One turn moves every row onto another: examples first, then more rows asked:
Q: [  8 -11 -12   5   3  -4   3   5   0   8  -3  14   7  18   5  -7   8 -14
  10   2  -1  -5   1  -1   5  -6  14   1  14   2   6  18  11  -1   1   8
  -9  -8 -18   0  -8   5  -4   5   4   5  -1   3]
C: [ 18  -4 -10   1   4  -6  -1   1   2   8   1  -3  -2   0   5  -1  14 -14
  14   1  -6  -9   1  -9  -4   1   9   7   3  10  -2  10   8  -3   8   4
 -19   1 -10   1   5   2  -1  -2   9  -3   2  -7]
P: [  7  -6  -7   4   6   3  -3   4  -1   8   0  14   3  18  12  -6   8  -9
  12   1   1  -4   2  -2   2  -8   9  -1   9   1   5  14   4   7   7  10
 -15  -4 -10  -3 -13   1 -11   3   4   3   3   7]
A: [ 16  -5  -6   0  -1  -2  -3   1   1   9   2  -2  -1   0   3  -6  16  -9
  14  -1  -8  -8  -2  -7  -8  -3   8   6   3  10  -8   6  11  -1   4   6
 -16   2  -8   1   7   7   3  -1   5  -4   0   0]
T: [ 14  -1  -2   0   9  -2  -4   1   1   4   3  -3   1   0   7  -7  11 -14
  12   3 -15  -7   0  -9  -1   1   5  12   1   9  -2   8  10  -7   1   2
 -10   1  -4  -1   9   3   2   1   1   0   1  -1]
U: [ 26  -9  -5  -3  -1  -3   6  16  10  10  -4   1  -6   8  12 -12   9  -1
   5   4  -8  -6  -3   8   3  -3   1   4  10   4  -1   0   8   0   4   4
  -3   2   2   1  -8  -3   8  -6  -3 -11  12   2]
R: [ 29 -10  -4  -5   7  -8   7  13   8   2  -2  -1   2   6   8 -12  16   0
   7   1  -5   1  -8   6   0  -9   1   7   6   4  -1   2  11   6   5   3
  -5   6   3   9 -12   3   7   0  -2  -7  12   5]
W: [ 10  -9 -10  12   5   1   3   2  -2   9   3  15   6  13   3  -6   6  -9
   8  -5   0  -5  -6  -1   7   1   9   0   9  -2   2  15   6   8   6   5
  -5  -6 -13  -3  -9   8  -8   6  -4   1  -5   8]
N: [  5   2   0  -9   0  -8   8  13  -1   7  -4   6   6   4  -1 -14  11 -10
  12  -1  -5  11  -6   9   8   0   1  12  11   2  10  12  -2   3   5  -5
   3   3  -9   9 -18   4   5   1   3  -1   3   9]
F: [ 12  -6  -9  -1  -1  -1  -5  -4  -4   7   0  -4   1   1   0  -1  15 -11
  12   3  -7 -11   1  -4  -7  -2   6   8   4  11  -1   3   6  -4  10   0
 -11   4  -6  -2   6   4   5   1   8  -3   0   1]
B: [ 27  -7  -9  -5   0  -9   8  13   7  12  -3  -5  -3   4  10 -13  13  -2
   3   4  -8  -3 -10   1   4  -3   1   6   9   8   5  -3  10   1   4   2
  -2   2   5   4 -11  -4   5  -4  -3  -8   8   3]
D: [  7  -1  -4  -7   1  -7   9  14   1   8  -4   8   3   6   3 -11   8 -14
  10   0   0   9  -6  11   9  -1   3  11  12   2  14  13   0   4   5  -7
  -1   1  -8   5 -23   1   2  -3   3   1  -2   3]
V: [  8  -5 -12   5   4   2   1   4  -1  10   1  16   4  14   7  -8  11  -7
  11  -2   1  -2   3   1   3  -1  15   1   8  -2   0  16   4   1   5   8
  -8  -7 -10  -3 -12   3  -6  10  -1   8   1  13]
S: [ 24  -8  -8   0   1 -12  12   8   8   3  -3   1  -2   7   5 -14  14  -3
   1   6 -14  -4  -9   5   0  -2   5   6   9  10   2   3  11   2   0   2
   4   2   2   8 -11   5   9   0  -5  -7   8   4]
L: [  4   1  -6  -8   2  -8  10  12  -1  13  -2   5   6  -4   8  -9  15  -9
   7   0  -3   6  -3   3  10   3   7   8  14  -1   9  10  -4   4   5  -4
  -4   4 -11   5 -23  -3   1  -1   4   4   5   9]
J: [  1  -8  -8   3   3   5   2  -1   3   6   0  14   9  14   7  -8   8 -11
   9  -2  -3  -3   1  -1   6  -3  12   0   7   1   1  16   3   4   4   5
  -7  -6 -11  -6  -7   7  -9   8  -2   5  -5   9]
Z: [  5   1  -3  -8  -1  -9   7  20   1   5  -1   7   1   2   4 -10  16 -15
  15   1  -4   9  -9   8  10   2   7  11  10   9  12  10  -5   3   8  -3
  -2   1  -6   4 -18  -1  -3   0  -1  -3  -1   5]
X: [ 25 -13  -2  -1   4  -8   8  13   7   4  -4  -2  -1   4  12 -10  11  -5
   0   5 -11  -4  -9  -1   7  -5  -1   5  11   9   3   0  14   3   4   0
   2   4   3   2  -8  -1   5  -4  -3  -8   9   0]
M: [ 10   4  -4  -7   4  -7   7  11   0   8   3   6   5   0   3  -9   8  -8
  13   0   1  11  -2   8   4   3   5  10  11  -1  11   8  -3  -3   2  -6
   1  -2  -6   5 -17  -2   3  -2   8   2  -2  12]
G: [ 14 -11  -4  -2  -2  -5  -1   5   0   9  -4  -1   0  -3   3  -7  16 -15
  10   1 -16  -8  -5 -11   0   0   4   7   0   6  -5  11   9  -1  10   3
 -15   3 -10  -2   6   2   0  -2   3   1   3  -5]

Z turns into U
G turns into P
Where do these go?
C turns into V
Q turns into L
B turns into A

One turn moves every row onto another: examples first, then more rows asked:
rofu: [ 12   7   0  -9  -6 -13  -4  -2 -10  -3   6  -6   2   0  -5  -2   6   1
   2  -3  -4 -16]
leke: [  1  11  -4   4  -5   2  -3   0   2  -2   8  -5  -1   1  -3  -1   0  11
  -5  -2 -14  -8]
Funek: [  5   8  -3   6  -6  -2  -7  -5  -5  -9   6  -2   4  -2   3   2  -7   7
   7  -9   0 -10]
vis: [  5  -3   4  -3  -1  -9  -4 -12   0   6   0 -11   8   2  -3  -8   1   2
  -2  -8  -4  -6]
zigo: [  8   3  -2  -3 -11  -9  -5  -7  -4  13   2  -5  -3   5   3  -4  -8   2
   2   0   3 -12]
tika: [  1   0  13  -1  -4 -10  -7  -3  -6  -7   2  -9   6   2  -1  -1   8  14
  -4   6  -5 -13]
Bur: [  3   7   8  -6  -2   0  -4   3   6   8   9   5  -6   3  -2  -7   3  -1
  -2  -2  -5 -10]
Digu: [ -2   8  15  -5   0   3  -7   5  -2  10   7  -7  -5  -2   9   2   7  12
  -6  -2   9 -12]
koga: [  0   5  13 -10   0  -5   0  -4  -2  12   6  -9  -6   1   2   1  13   2
  -7   4   2  -6]
zugo: [  7  11   4  -4  -2  -8 -10  -3  -2   1   7   4  -1 -15   7  -5  -2   6
  -3  -6   1  -8]
Nin: [  1   4  19  -6  -7   7  -4  -4  -8   6   2 -17  -2   0  -1   3  -2   7
   1   1  -1 -13]
Voda: [ -8   6   5  -6  -1   7  -5  -8  -9   4  10  -7  -6  -4   6  -7  -7  12
  -6  -2   2 -17]
kes: [ -5  -4   9   0 -11  -7   2  -5   0  -4   2  -8   7  -1   3  -7   6   3
  -4   4  -5 -16]
gazuz: [ 10   5   5  -1  -8  -1 -10  -4  -2  -3  11  -6   2  -7  -3  -1  -2   6
  -1   4  12  -3]
keme: [-4 10  1 -7  2 -8  5 -3 -2  8 -3 -4 -1  7  7  1  7  1  1 -8 -1 -8]
miv: [  0  -1   4  -7  -1  -1  -3  -9  -3   3  -3 -14  -1   7  -1   9   7  -4
   4   0   5 -12]
nozo: [ -5   7   8   0   1   2  -5 -11   4   6   3  -4  -5  -7  10   8   1   1
  -1  -3   7  -3]
beku: [  3   5   9   1   5 -14   5 -10  -3  11   4  -5  -4   3   6   2   4  -1
   1  -2   1  -6]
kip: [ -3  14   5  -6  -7   4  -5   1  -5  -3   6  -1 -10  -6   8   5   3   5
  -1   4   8 -15]
Bomen: [  6   4   8  -1  -3   3  -1 -16  -2  10   8 -10   9  -6  10  -4  -3   3
  -2   0   0 -13]
zemel: [ -4  11   6 -12   0   0  -6   2  -3   0  -3  -1  -5  -9   4  -3   7   0
  -2   1   7  -2]
Dif: [-4 10  7 -6  4 -2  2 -2 -1 -9  6 -5  4 -7  3  2 12  4 -2 -2 10 -4]
Fivut: [  3   2  -3   0  -8  -3  -1  -8  -2  -7   2  -6   3   4  -5  -6  -4   1
   0  -1 -10  -5]
kuge: [ -2  -3   6  -2  -2  -2 -12   2  -3  10  -2  -5   2  -5   3  -5  -2  10
   5   6   9 -15]
gumi: [  2  11   6   1  -5  -1   4  -9 -13  12   3   2  -3   1  -3   2   1  11
   0  -7  -3  -8]
tizi: [ -7  10   7   4  -3  -4  -1  -4   2   5  -3  -9   6   4   0  -9   3  15
   3  -3  -7 -10]
veni: [ -4   2  -3   2  -1  -5  -7  -2   2  -6   9   3  -2  -3   6  -7   5   7
  -9  -4  -9 -12]
Mak: [ -6  -3  12  -4  -9 -10  -5  -8   1   7   4 -16   3   6   5  -4  10   1
  -2   1  -3  -3]
bamub: [  3   4   4  -1  -6   2 -10  -1  -7  -6  -4 -16   2  -1   2   8   2  12
  -1  -5  -1  -3]
zaz: [ 11   0  -2  -5  -7  -3  -7  -6   8   4  -4  -8   3   2  -2   0  -4   3
   2  -7   5 -13]
Karo: [ -2   1  -5   0  -6  -1  -8  -7  -4  -1   7  -4  -3   8   9  -6  -6  15
   2   6  -2 -11]
Gek: [  3   4   6   2   0  -8  -6   1   4  -5  17 -14   1   4   8   1   5   2
  -2   5   1  -4]
gegeb: [ 1 -1 21 -1 -5  4 -8  5 -7  5  7 -8 -2  8  5  0  5  9 -1 -2 -2 -4]
Dunal: [  4  12  -1  -2  -9  -7  -8  -7 -10  -3  16  -5   3  -5   2   6   2   6
   4  -3   8  -8]
nosa: [ -6   6   4   0  -4  10  -2  -6  -3   8  12  -6 -10  -4   7  -2  -4   0
  -4  -8  -5 -11]
Zibe: [  4  12   2   1  -1   5   0  -1 -10  -4  10   1  -3  -7   2  -1  -7  11
  -3  -2   2 -18]
laf: [-10   3   5  -3  -4 -14  -2  -2 -10  -7   6  -3  -9  -1  -1   0   6   4
  -2   0   3 -16]
lav: [  0  10   1 -12  -8   1   4  -9   1  -8   1  -7  -1   1   2  -6   4  -1
 -10  -9   0  -8]
muv: [  1  -2   5  -5  -8   7  -2   4  -8  -2  14  -5  -6   1   4  -2  -2   6
 -11   3   4  -7]
vize: [ -5   6  16  -1  -6   0   7   2  -5   3   7 -10   4  -4  -3  -5   7   2
 -11  -4   2  -9]

leke turns into Dunal
Bur turns into Gek
Where do these go?
zugo turns into muv
kip turns into Digu
gazuz turns into nosa

One turn moves every row onto another: examples first, then more rows asked:
tela: [  0  -4   4   5   9  -6   3   8  10   4   3 -12  -5  -5   4   4  -3   2
   0  -6   4   1   3  -8]
gul: [ -2  -5   5   2  -6   2  -2  -5   4  -5   7   0  -1 -13  -4   2  -3   3
   0  -1   2  -2 -15  -7]
fireg: [ -2  -3   5  -2   2  -1   0   8   1   0  -1  -2  -4   8   5   4  -1 -13
  -9  -4   0  -2  -4   2]
Tago: [ -8   0  -4  -3   3   1   0  -5   2  -2  -3   2  -4 -10   6  -7   2  -6
  -8   2  -7  -1  -2  -5]
Nofu: [  2  -1   7  -3   9   0   2   1  -2   3   0  -1  -2   5  -2  -6   2   1
  -2   2 -11   6   6  10]
guf: [-10  -2  -4   3   3   5  -3   0  -7   5   0   1   8  -6  -7  -4   9   1
  -1  -6  -1  -1   4   6]
Lote: [  4  -2   3  -4   8   0  -4 -11   0   2  -4  -8   1  -3   8   6  10   0
   4  -6  -4  -5   3   8]
tutiz: [  3   5   6  -4  -2  -1   7   2  -2   1   1  -8  -2   2  -5   8   0   1
   0  -6   5   5   1 -15]
gazi: [ 4  5 -1 13 -2  5 -9 -1  2 -2  5  7 -4 -6  6  5 -2  9  3  0  3 -3  3  3]
tope: [ 0 -6  0  3  0  7 -2 -8 -4  2 10 -1 14 -5 -1  7 -4  9  0  3  3  5  3 -2]
Toz: [ 5 -6 -1 -3 -5 -4  4  0  2 -1 -8 -8 -1  4  1 -3 -2  6 -6  2  2  6  7 -8]
nav: [ 3 -9 -7  7  4  1  2 -3  6 -4  0 -8 -2  0  8  3 -4  8 -4 -1  3 -7  6  5]
buk: [ -2   0   8   0  -4   5 -11  -2  10  -3  -5   4   6  -7   6   6   6   3
   5  -5  -3   2   0  -5]
vebig: [ 6 -5  8 -2 -5 -3 -4 -6  0 -8 -2 -7  5 -5  2 -3  3  2 -2 -7 -3 -8  5  6]
Kup: [-2 -9  2 -1 -2 -3 -5  9 -4 -7  1 -2  4  0 -2  3  5  8 -4  2  4  0 -7  8]
gepim: [  1   4   4  -6   6   6   6  -4 -12   9  -5  -3  -3   2   5  -3   0   0
   6   0  -2  -2  -3   3]
Dutov: [ 3 -8 -2  3 -7 11 -2  0 -3  2 -2  3  0  4  0 -1 -4 13  4  0 -1  2  3 -7]
Noz: [ 5  2  5  2 -1  9 -5 -1 -5 11 -3  1 -2 -6  4 -3 -6  1  5 12  1  1 -2 -8]
zer: [  5   5   9   4   2  -3  -6  -1  -2   8   6  -5  -6 -13  11  -2  -1  -1
   3  -2  -6  -4   2   2]
Munu: [  0  -4   2   8   3  -4  -2  -7  -3   4   0  -5 -10   2   0  -6   0 -11
   7  -1  -8   0  -7  -4]
Nolaf: [-1 -2 -5  7  4 -3 -5  0 -5  2 12 -5  1  0 -6  6  3 -3 10 -3  7  3 -8 -7]
fek: [-4 -4 -7  7  3 -4 -6 -6 -7 -5  6 -2  1 11  2 -3  0  4 -2 -5 -3  4 -1  0]
vozol: [ 1  9  0  4  5  7 -3  2  6 -4  6  3  5 -1  1  4 -6  1 -2 -4 12 -7 -1  2]
Nupu: [  1   2  -4   8   1  -9   1  -4   5   1   1 -13  -7   3  -3  -1   0  -7
  -2   6  -2   5  -7  -3]
nas: [-3 -5  3 -2  9 -2  8  1  1 -4  0 -1 -4  3 -2 -6 -1  8 -4  2 -9  7  4  4]
zage: [ 2 10  5  1 -6 -3  1 10  1 -2  7 -7 -1 -9  7  2  0 -2 -4 -2 -2 -4  3  2]
kegut: [ -6  -4  -1   4   9   8   6   1   8   2  -6 -11   6  -3   3   2  -1   3
   2   0   3  -6  -1   9]
Fak: [  6   9   2 -10   6   4  -2  -3  -4   4  -1  -6   6   3  -7   6   6   6
   2   1   6   4  -3   0]
Vefi: [  0   0   5   6  -3   6  -6  -1   7  12   3  -4   7  -3  -8   5   0 -10
  -3  -4   6   0  -5   0]
Zare: [  6  -1   4  -3  -1  -3   7   0   6  -1   1   2  -6  -6   0   7  -2 -11
   6   5   6   7  -3  -7]
lik: [ -4  -7   7   0  11   2  -3   9   5   3  -2  -2   0 -11   5  -5   1  -5
   7  -3   1  -4   3  -7]
vil: [  2  -2  -6   9  -7  -3 -13  -1  -2   4   8  -4   3  -5  -1   3   5   0
   7   7   0   6  -5  -6]
suk: [ -6  -1  -6   2  10  -3 -10  -6  -3   3  -1  -6   5   8   3   0   7   2
   1   4  -3   8  -6   4]
fulof: [  5   3   1   3  -5   2   6  -4   2   5   2   5  -5  -7   2   3  -3 -13
   6   4   2   4   3  -4]
Fur: [ 1 -6  7 -2  2  5 -4 -5 -5  3  9 -3 15  0 -1 13  0  5  3  0  3  6 -1  0]
Lud: [ 1  3  5  2 10 -1 -8  0  8  0 -2  0  1 -4 -1 12  9  3  7 -8  7  3  2 -4]

fireg turns into Kup
lik turns into kegut
vil turns into Munu
Where do these go?
fulof turns into Nofu
Fak turns into tutiz
Lud turns into tela

